One turn moves each row of this set onto another row. After a few examples, where does it send each row asked below?
j_986: [ 30   6  21 -17  39  18  11 -13   9 -17  16 -14  19  10  45 -14 -23  52
 -28 -20   9 -13  31 -13  31 -24]
j_940: [ 12  23  -9 -33  18  15  20  -4  -9 -51  33  24   7   2  31 -17 -13  -3
 -33  35 -10   1  15 -40  26  34]
j_346: [  4  12   8 -45  18  14  36 -14 -11 -49  20   1  20  24  35  -3   3  35
 -32  -6  11 -13  20 -29  49  35]
j_20: [ -8 -12 -22  -1  16  17  10  33 -58   7  -4 -16 -29  30 -20  11   6  26
 -34  -9  -2  32 -12  14  30 -32]
j_794: [ 37  16   4   2  28  18  12   9   2 -55  20  -5   9  25  26   5 -28  43
 -25 -28   6 -24  42 -32  31 -17]
j_995: [ -4 -15 -20  -1  10  11  11  25 -52 -20   2 -41 -24  12 -25  -7  16   6
 -13  10  -4  38  -9  20  48 -21]
j_111: [ 15  12   5 -16  20  15  22  -5   3 -30  21  34   2  -2  32 -15 -27 -19
 -42  22 -13  24  26 -50  10  11]
j_361: [-18 -13 -25   5  23  18  15  40 -51   6   0 -15 -17  31 -22   3  18  25
 -23  -8  14  24  -3  27  39 -19]
j_66: [ 25  17  -3 -43  29   3  28  -5  -9 -48  32  12  25  17  41 -12  -6  15
 -27  10  -2 -22  16 -26  38  32]
j_907: [-15 -13 -26   2  16  13  15  36 -47 -13   5 -29 -12  24 -26  -7  31  10
 -16   2  13  27   0  32  50 -17]
j_124: [ -7   7  -4   5  23  -1   9  28 -43   5 -10 -16   3  34 -45  -8   6  12
 -13 -13  31  20 -17  24  28  -5]
j_333: [ 22  11  -6   6  11  34  -4  29  13 -30  26   7 -15 -14  33 -22 -34  11
 -13  26   0  20  39 -48  29   4]
j_670: [  8  -5  -3   1  12  -6   4  24 -38  -4  18 -27   4  33 -38   2   9  15
 -10  20  13  19 -21  39  43 -20]
j_105: [ 10  30 -13 -13   6  33   2  20 -13 -40  41   2  -8  -4  27 -23 -32  22
  -8  40   2 -10  48 -30  34  20]
j_721: [ 15 -15  18 -38  29  13  37 -17  11 -30   7   8  22  26  47  -4 -12  32
 -29 -24   5   3  20 -27  41  -5]
j_280: [ -4   5 -20   6   9   3   5  26 -46 -14  19 -24  -2  10 -30  -9   2  -5
 -18  18  20  27  -7  54  38  -8]
j_958: [  9  38  -7 -33   5  28  18  -1  12 -38  36  11  -8  10  37   5 -13  21
 -35  33   3 -13  26 -28  23  33]
j_503: [  5  25  -5 -13   7  32  12   1  34 -33  28  22 -11  -2  33  -3 -15  -2
 -31  32   2  13  34 -34  15  16]
j_676: [  4  46  -6 -21  15  35   1   0 -12 -54  27  -7  -2 -12  16 -21  -5  27
 -37  35  18  -8  18 -33  24  32]
j_594: [ -2   3   4 -21  -1  30  36  -5   1 -40  15  27 -12  -1  38 -13 -27 -14
 -37  32  11  31  21 -39  12  12]
j_587: [ 27  30   7 -38  13  12  26 -12   8 -38  34  -9   8  22  41  14 -13  37
 -34   4   0 -26  32 -23  35  21]
j_927: [ -4   5 -13  -2  12  -4  10  17 -47 -18  -6 -31  -2  22 -40 -20  -1  -2
   2   4  26  19 -15  36  33  -9]
j_516: [  0  -3   4  11  19   0   2  23 -37  15  11 -13   4  37 -42  10   6  13
 -21  11  15  22 -13  34  33 -26]
j_192: [ 19  33   5 -30  31  21   8  -9  -8 -39  27 -18  15   9  33 -15  -2  62
 -31   4  15 -29  17 -18  40  20]
j_458: [ 21   5  22   4  26  27  10  -8  17 -17   5   2   1  -9  38 -18 -43  15
 -35   1   8  20  39 -26   6 -39]
j_464: [  2  30   3   4  12  38   5  -3   6 -39  15   8 -13 -22  21 -23 -29  -1
 -43  36  10  23  28 -38   1  -5]
j_140: [ 29  -2  16 -13  29   7  33  -4   9 -17  17  26  20  13  46  -8 -29  -7
 -38  -8  -4  15  31 -37  16 -11]
j_648: [ -3  -3  -9 -11  13   3  -8  14 -46   9 -12 -20 -22  22 -36 -12 -21  21
 -11   1 -14  39 -35   8  31 -16]
j_643: [-11  14 -17   5  22   7   5  27 -51   2  12 -10   5  28 -35   7  10  15
 -33  -8  27  14  -5  41  35  -2]
j_993: [  8  -4  -9  -9  13  -3  -5  18 -38 -11  17 -27  -7  27 -43   1   3  13
 -15  25  -5  27 -37  30  41 -15]
j_990: [  1   0  -8  -3  14   2 -12  17 -41  -4  10 -14 -19  28 -48  10  -2  17
 -23  22 -12  33 -34  18  34 -19]
j_317: [  3 -13 -17   0  10   4  -7  11 -40 -14  10 -33 -21   1 -24 -13 -11  -4
 -15  18 -12  47 -22  36  41 -22]
j_21: [ -6   3  -5   1  25   2  -1  24 -45  20 -18  -9 -10  31 -42  -2  -8  26
 -22 -16   8  30 -25   5  23 -11]
j_584: [ 33  13  19 -21  21  10  25 -21  27 -33  19  -7  10  20  44  14 -17  21
 -29 -11  -9  -7  43 -26  31 -10]
j_998: [ 37  -3   7  16  25  21   4  21  25 -38  15   1 -10   3  33  -3 -34  24
 -24 -14   0  12  33 -48  26 -18]
j_856: [  6  -9 -11  -1  21   3 -13   9 -45   6  -1 -25 -22  15 -26   7 -14  22
 -32 -10 -26  47 -30  15  39 -25]
j_883: [ -4  23   0 -40  -1  25  35  -6 -18 -54  24   9   0   9  28  -7  -5   6
 -36  31  14   9  19 -40  30  43]
j_855: [ 21   6  12  -4  17  21  19 -12  43 -30  19  10  -2   2  36   0 -20  -3
 -31   4  -7  17  44 -31  22 -11]
j_553: [ 35   2  10 -29  39   0  34  -6   5 -29  23  13  34  24  51  -9 -16  16
 -31 -13   3 -12  24 -23  30   3]
j_144: [ 17  36 -11 -15  18  23  13   9 -21 -55  34  -3   9  21  23  -5 -28  42
 -15   5   5 -37  49 -23  36   5]
j_222: [ 10 -21  15 -21  15  21  36 -13  21 -24   6  24   1  10  48 -10 -29   1
 -33  -3   4  30  23 -31  17 -17]
j_931: [ -3   6  -8   5  29   5  -6  21 -50  13   1 -10  -6  32 -30  22  -3  34
 -43 -22  -3  26 -21  20  35 -12]
j_778: [ -4 -13 -20  -3  10  14  12  25 -61  -8   0 -32 -36  18 -22   6   3  16
 -26   4 -15  41 -15  12  39 -28]
j_282: [ -2  -4 -13 -13   5  -1   3  10 -47 -13  -5 -35 -16  14 -36 -22 -13   2
   2  14  -4  34 -28  25  34 -17]
j_511: [ -6   2  -2   8  19   3  -5  20 -40  12   4  -4  -7  34 -52  14  -3  14
 -30  12  -4  35 -23  19  27 -27]

j_778 turns into j_907
j_855 turns into j_958
And these:
j_280 turns into j_931
j_670 turns into j_511
j_333 turns into j_144
j_21 turns into j_282
j_676 turns into j_986
j_721 turns into j_594
j_66 turns into j_140

One turn moves each row of this set onto another row. After a few examples, where does it send each row asked below?
j_286: [ 10  26   4   1  15   9  24 -20 -15  15   2 -27   3  -9  -1  -2   9  33
 -23  29  15 -10  -6  17   0   1  38  15  49  -3]
j_598: [ 13  40 -12  -8  -5   5  44  53  24 -18 -17  16 -24 -36  16   0  18   4
 -19   0   8  -2 -17  11 -14  21   8  -8  11  -8]
j_249: [ 13  39 -14 -10  -3   6  44  54  21 -20 -13  18 -23 -37  22  -2  14   3
 -18   2   8  -6 -18   8 -18  16   5  -3  13  -8]
j_802: [-37   8  10  24 -16   5 -15 -25  16  -4  26 -17  45  -9 -15 -13   5 -17
  -6 -25   3  11  13  13  -5   2 -16 -20 -22   4]
j_640: [ 32  22  -7 -14  -7   6  18  60  32 -18  -7  -9 -24 -39  24 -27  21  10
 -17  -9   0 -14 -11  25   9   4  -7  -5  14  -4]
j_742: [ 40  21  -7   3 -13  21  28  40  22 -19 -27  -7 -17 -42  10 -15  10  -7
  -1  -5 -15 -15  -7  20 -17  25   6  10  19  -4]
j_100: [ 29  38  32 -12  34  -3   6   2 -11  -8  26 -21  -3  -9  18  12  15  33
 -32  16  28 -10   2  -9 -12 -15  15  13  33   6]
j_898: [-15  24  14  10  18 -17 -19 -12  24 -26  39 -15  32  -1  23 -12  -1   6
  26 -34  24   9  13  -9 -18 -16  -7  -8 -24  25]
j_125: [-31   6   2  11  21   3  -4 -12   9  14  23  -9  28   6  17 -18  -2 -10
   7 -33  15  43  10 -20  -1  21  -3 -11 -19  28]
j_375: [ -7  -3 -53 -13 -11 -26 -13  29  -3 -18 -19   8 -23   7  37   2 -12  10
   4   9  -1  17  45  23 -26 -14 -21  20  20 -25]
j_38: [-29  26  -1  16   1 -18 -10 -25  33 -20  26 -22  36   1   7 -14   0  16
  36 -30  23  11   4  16  -3 -11  12 -17 -21  14]
j_816: [ 30  32  34   2   5   7  -8  -3  -3   8   9 -39   3  -8 -22   9  26  25
 -45  13  12   0   1  16  12   2  10  -8  25 -11]
j_97: [ -3  -2 -54  -8 -23 -25 -19  22   5 -23 -26   0 -21   8  22   2 -10  14
  11   6  -4  14  43  35 -19 -12 -16  15  18 -33]
j_924: [ -6   1  -6  13  15 -22   0 -12 -22 -13  19   7  17  18   5   2 -29 -36
  32   5  14 -12   3 -37 -33 -14  12 -12 -10 -19]
j_402: [ 12   0 -33 -12 -13 -25 -32  37   3 -23 -18   0 -27  10  25  12  -4   6
  -2  -3  -5  25  51  14 -24  -5 -35  12   6 -26]
j_58: [ 28  21 -11 -14  -9   3  22  58  31 -18  -7  -9 -22 -40  27 -30  20  13
 -15  -5   0 -17 -12  29   8   1  -3  -3  16  -4]
j_590: [ 35  28  33  -3  31  13   4   1 -16  17  10 -25  -4  -5  -2  12  19  18
 -44  12  14  12   6 -16  -4  13  13   7  28   4]
j_791: [ 18  22  20  -3  14   6  10  -8 -16  -2  24 -26  11 -17   9  -5  11  27
 -37  26  15 -33   2  16  -8 -23  16  18  45  -1]
j_828: [ -8   8  -9  21   3 -22  -4 -13  -9  -4   0  -5  15  23 -23  10 -20 -31
  33   0  11   5  -3 -23 -15   2  21 -33 -16 -33]
j_668: [-47   2 -20  14  15   0  12 -26   7  12  22  -8  35  -2  23 -30 -10  -2
  20 -19  17  22   4  -4  -5   6  13   0  -3  27]
j_626: [  5 -23 -19  11   3 -18 -25 -15  -5   7  11 -34  16  16  -2 -37 -24 -20
  40  -4  -1 -10   1   2  19 -18  15 -19  -1 -21]
j_129: [-21   0  -5  -3  10 -33 -20  17  -6   6  31  -3   8  26   0  -9  -6 -20
  -4  -6  26   9  -5 -22  19 -25  -7 -47 -25 -27]
j_853: [ 17  45  14  -1  13  -6  12 -11   4   4   3 -33  -2  -1 -13  11  21  46
 -22  18  25   1  -8  21  12  -2  37  -7  31 -12]
j_851: [ 21 -25   2   5  18 -17 -35   1 -12   4  25 -28  11  16  11 -30 -21 -33
  27 -13   1  -7  10 -26   7 -19  -6 -15 -11 -11]
j_623: [  3   3 -44 -10 -15 -26 -25  36   5 -13 -26   1 -28  14  18  11  -2   8
  -3  -4  -2  36  46  18 -13   3 -27   4   5 -32]
j_255: [ 43  21  -3   2  -9  19  25  43  19 -19 -23  -6 -17 -42  13 -14   9  -7
  -4  -5 -15 -16  -4  15 -20  26   0  11  18  -3]
j_966: [-39   0   8  20  -6   4  -5 -23   4 -12  39  -7  51 -16  12 -22  -7 -19
  -5 -17   7 -10  15   4 -23 -14 -18  -1 -10  14]
j_658: [  2  -3 -39 -10 -12 -20 -21  32  -6 -23 -15  10 -23   6  31   9  -9  -1
  -5   5  -6  17  50  13 -34  -7 -34  20  13 -24]
j_627: [-35  -7 -25  -3   9 -34  -4   5 -12   1  35   1  14  18  15 -23 -17 -14
  10   9  28 -13 -10  -8   9 -41   7 -32  -5 -25]
j_123: [ -3  -1 -50  -5 -27 -23 -19  24   5 -14 -32   1 -21  10  11  11  -6   7
   0   5  -7  27  44  31 -17   1 -21   7  11 -36]

j_375 turns into j_658
j_816 turns into j_853
j_38 turns into j_668
And these:
j_640 turns into j_598
j_828 turns into j_626

